(in the rows, 128 means zero)
The same turns and mirrors carry the whole set onto itself and the rows of a family onto each other. Which other rows belong to the same family as each row named below? List them in the order they appear above.
These 33 rows form 11 families of 3 rows each.
depas: [123 111 142 130 124 117 126  90 108 154 142 147 127 139  91 143  95]
kela: [137 115 149 103 137 131  97  95 111 171 155 129 119 134 111 125 107]
lod: [104 124 118 161 182 123 121 160 112 123 117 131 152 142 132 141 133]
kupe: [110 126 161 119 141 122  80 134 141 101 127 118 143 139 145 107 158]
kebo: [121 133 163 132 128 116 130 102 119 160 152 147 128 156  93 108  90]
beso: [100 144 119 160 176  99 125 148 117 114 109 134 143 121 135 131 101]
Tuf: [ 95 138 105 163 170 113 124 153 129 149 121 129 133 139 154 138 117]
sofi: [115 136 148 106 128 143  96 135 136 114 121  94 130 144 137  86 143]
Bir: [ 90 125 151 115 108 127  96 135 119 106 142  99 138 142 148  95 147]
sis: [ 98 123 134 116 129 142  96 138 138 103 140  94 142 139 152 113 149]
bugol: [120 131 145 123 112  95 115  99 104 165 149 155 111 142 119 127 102]
babaf: [119 140 152 117 112 125  81 153 135 101 129  97 134 134 122 100 118]
dozi: [123 123 142 117 145 117 129  93  94 150 155 148 126 156  93 114  89]
Nenob: [ 93 127 128 168 185  95 117 138 109 116 110 123 131 129 130 140 127]
sizu: [120 125 141 118 118 110 137  96 108 171 163 129 125 146 107 133 104]
mose: [133 131 149 101 123 124 125  92  98 149 168 135 128 150 114 124 116]
Potul: [134 120 155 118 126 108 118  94  91 157 145 150 107 156 114 122  98]
Pupi: [ 96 132 110 169 172 104 116 145 104 137 100 138 128 123 120 124 129]
guti: [104 117 159 119 119 114  85 144 131 111 108  91 136 136 137  94 128]
levu: [ 93 120 123 167 184 107 124 142 131 138 119 137 126 133 150 138 121]
Magof: [104 128 174 113 121 146  87 131 114 110 139  97 143 131 127  94 134]
guz: [100 133 118 171 183 110 127 138 103 129 106 149 130 133 128 113 115]
Pibot: [136 119 154 125 127 120 121 111 120 167 151 135 121 156  94 112  85]
luvo: [102 129 119 166 174 108 128 124 102 132 138 140 124 128 144 157 130]
fudi: [105 116 105 156 174 102 132 144 109 137 116 148 106 132 115 121 122]
rodi: [109 156 151 113 115 138  97 134 124 112 129 105 133 150 150  84 135]
Mub: [103 116 155 118 115 132  87 149 121 118 115  86 141 156 142  98 116]
dulat: [128 125 172 123 122 114 136 102 127 141 151 127 102 152  99 105  95]
Zot: [100 140 107 174 170 120 134 142 103 128 129 129 130 143 142 137 135]
Guzo: [109 116 150 113 122 139  81 142 140 111 138  85 131 149 122 100 126]
mal: [126 124 137 119 128 113 115 114 103 152 155 152 124 139 100 115  70]
Kado: [114 128 119 164 184 130 124 111 108 124 116 144 133 148 146 144 112]
vum: [ 99 114 152 111 142 122 107 157 116 108 114  83 130 146 153  92 121]

The rest of the family of fudi: dulat, vum
The rest of the family of dozi: Nenob, Guzo
The rest of the family of babaf: beso, mal
The rest of the family of sofi: Potul, levu
The rest of the family of Zot: Bir, sizu
The rest of the family of kebo: Pupi, Mub
The rest of the family of Magof: depas, lod

The same turns and mirrors carry the whole set onto itself and the rows of a family onto each other. Which other rows belong to the same family as each row named below? List them in the order they appear above.
These 40 rows form 5 families of 8 rows each.
zofud: [139 120 105 166 144 117 149 132 111 148]
kego: [152 106 130 164 139 119 148 123  87 127]
Lofi: [149 140 107 128 119 115 105  82 102 118]
puz: [139 112 116  97 150 111 134 119 105 109]
Ran: [126 109 114 108 137 137 111  96 100 144]
luso: [123 173 145 149 144 112 122 102 103 141]
guva: [141 136 102 112 134 106 117 129  96 153]
vap: [150 162 143 123 128 100 143  93  90 148]
Miv: [134 136 163 116 108 161 159 108 129 128]
fogo: [138 140 111 111 116 126 139 154 146 138]
fev: [139 160 134 142  89 157 134 130 130 124]
Sugu: [156 135 122 112 122 125 135 155 123  97]
Seluf: [136 128 139 109 123 147 156 159 107 119]
Geva: [142 169 160 141 114 140 150 143 109 122]
Tutav: [134 170 141 150 109 132 125  80 120 130]
bemab: [118 129 120 119 131 130 127  72  96 145]
Kifas: [151 149 117 126  98 153 121 146 131 131]
Sopul: [133 116 136 173 140 123 155 122 140 124]
fesal: [123 140 177 134 120 134 141 116 144 120]
Zuf: [153 129 100 121  98 140 113 133 112 112]
genu: [161 127 133 160 133 112 177 116 122 124]
Pem: [132 126 134 111  98 163 159 125 127 123]
daz: [132 107 122 100 117 156 134 128 136 125]
sodur: [129 105 100  99 121 141 128 110 117 124]
bep: [133 109 123 172 139 129 142 141 112 136]
vubi: [145 121 114 161 139 116 163 130 142 131]
Nalud: [157 160 132 131 122 114 116  75 108 130]
deko: [155 127 124 164 138 113 163 118  90 142]
gug: [128 139 155 123 127 142 137  75  93 147]
sagoz: [114 145 140 125 159 108 135  85 114 135]
turep: [164 134 101 115 116 125 103 115  98 126]
Refi: [119 114 138 123 121 142 119 156 131 127]
mapa: [153 114 143 166 141 111 160 104 116 114]
par: [148 166 154 123 111 120 165 119 140 133]
getud: [138 137 107 121 152  98 108 111 117 115]
teke: [121 149 155 130 109 153 157  86 107 143]
pud: [110 160 162 138 133 145 157 125 116 145]
Kom: [136 134 170 128 134 109 128  85  96 122]
Reze: [144 174 147 143 104 143 132 104 140 135]
ziba: [134 108 131 116 135 118 104 124  83 130]

The rest of the family of getud: puz, luso, Sugu, Seluf, Geva, sagoz, pud
The rest of the family of genu: zofud, kego, Sopul, bep, vubi, deko, mapa
The rest of the family of turep: Ran, Miv, Kifas, daz, Nalud, gug, Reze

The same turns and mirrors carry the whole set onto itself and the rows of a family onto each other. Which other rows belong to the same family as each row named below? List them in the order they appear above.
These 32 rows form 4 families of 8 rows each.
tafe: [103 153 133 173 102 131 111 112 137 127 103 108 139  88  83 137 154 114
  89 147 151 162]
kuleg: [127 149 154 155  97 105 103 114 121 108  86 142 126 106 140 154 143 140
  77 167 165  83]
sed: [158 150 163 143 118 142 121 147 112 140  93 145  89 143 141 132 130 167
 122 141 129  82]
tifan: [149 171 162 157  95 122 125 105 143 107 102 109 124 125 139 101 170 120
 122 133 151 135]
vanos: [172 150 165 130 125 140 110 143 122 138 103 136 103 138 109 128 150 184
 108 133 123  92]
nav: [127 144 145 153 131 169 126 142 130 154 116 120 115 128  84 110 143 134
 130 115 109 154]
kad: [173 145 181 143 116 142 122 148 109 141 104 126 104 131 120 121 140 167
 114 131 130  80]
zitod: [ 90 138 118 168 122 124 119 101 138 119 101 112 131  86  94 149 158 117
  95 142 143 149]
lib: [135 142 171 166  92 105  97 104 112 108 105 137 103 125 115 154 148 129
  99 179 156  86]
Fiz: [ 98 143 145 196 120 115 143 142 127 103  77 130 104 111 109 100 138 161
 118 139 146 115]
sivu: [163 167 161 143 104 105 137 115 128 113 109 113 109 106 141 114 155 114
 122 134 159 134]
vak: [107 127 136 156 130 151 104 152 107 157  97 150 111 107  85 168 115 158
  88 152 125 106]
nuzip: [156 151 156 150  97 121 136 115 128 100  99 123 110 131 136 112 167 105
 122 124 157 142]
zivu: [ 96 136 135 174 117 169  94 143 121 154  87 142 121 125  82 157 129 168
  89 154 121 110]
Nulem: [152 182 161 161 103 123 131 111 143 112 112 126 125 121 129 107 159 123
 149 128 150 128]
baze: [ 84 155 115 170 109 132 107 110 141 122  95 132 133 101 105 148 145 111
  95 153 147 161]
dasim: [164 152 159 117 111 148 102 125 134 135 105 112 135 128 109 177 140 113
  95 163 127 137]
buz: [ 84 151 133 184 100 133 118 116 124 122  95 120 132  93 115 141 134  95
 102 151 152 151]
fos: [139 147 146 154 136 167 119 140 122 163  95 125 108 120 103 100 149 142
 129 115 131 164]
vudep: [ 93 146 139 195 114 125 127 133 116 128  95 146 100 104 114  90 145 166
 115 121 151 104]
Luzu: [ 96 142 144 158 130 152  93 142 123 160 102 138 131 102  87 154 120 168
  84 157 118  95]
kurus: [111 136 132 200 109 119 115 155 122 117 101 146 108 111 115  98 130 167
 113 130 157 101]
tofa: [121 150 176 174 101  93 101 118 123 114  86 141 116 116 123 159 144 134
  87 173 152  87]
mevo: [136 148 121 139 123 180 129 140 127 148 113 116 118 116 100 109 142 145
 122 112 123 154]
Duda: [ 90 136 143 184 102 124 140 132 117 120  80 132 115 113 122  94 133 164
 121 126 133 100]
Meko: [145 165 165 115 116 153 112 103 125 143  98 111 128 120 109 172 154 113
  99 154 119 144]
lat: [106 118 137 155 121 151  97 148 103 148  88 131 110 111  96 162 126 156
  61 158 126 116]
beze: [164 156 182 140 108 148 108 155 115 142 101 149 111 145 130 117 127 156
 113 140 132  88]
rafer: [163 158 158 123 126 150  88 125 134 143 122 129 127 117 103 172 154 109
  87 155 142 137]
Nop: [162 160 150 121 101 157  88 118 123 165 120 122 126 119 114 171 147 120
  92 149 133 130]
musek: [123 159 127 149 132 168 130 153 134 155  94 120 132 106 109 115 138 150
 111 106 119 157]
keva: [121 156 149 162  85 106 110 119 127 104 101 127 121 110 120 170 134 140
  81 175 147  80]

The rest of the family of kuleg: nav, zitod, nuzip, Luzu, Duda, beze, rafer
The rest of the family of Nulem: vanos, lib, buz, kurus, Meko, lat, musek
The rest of the family of zivu: tafe, sed, Fiz, sivu, fos, Nop, keva

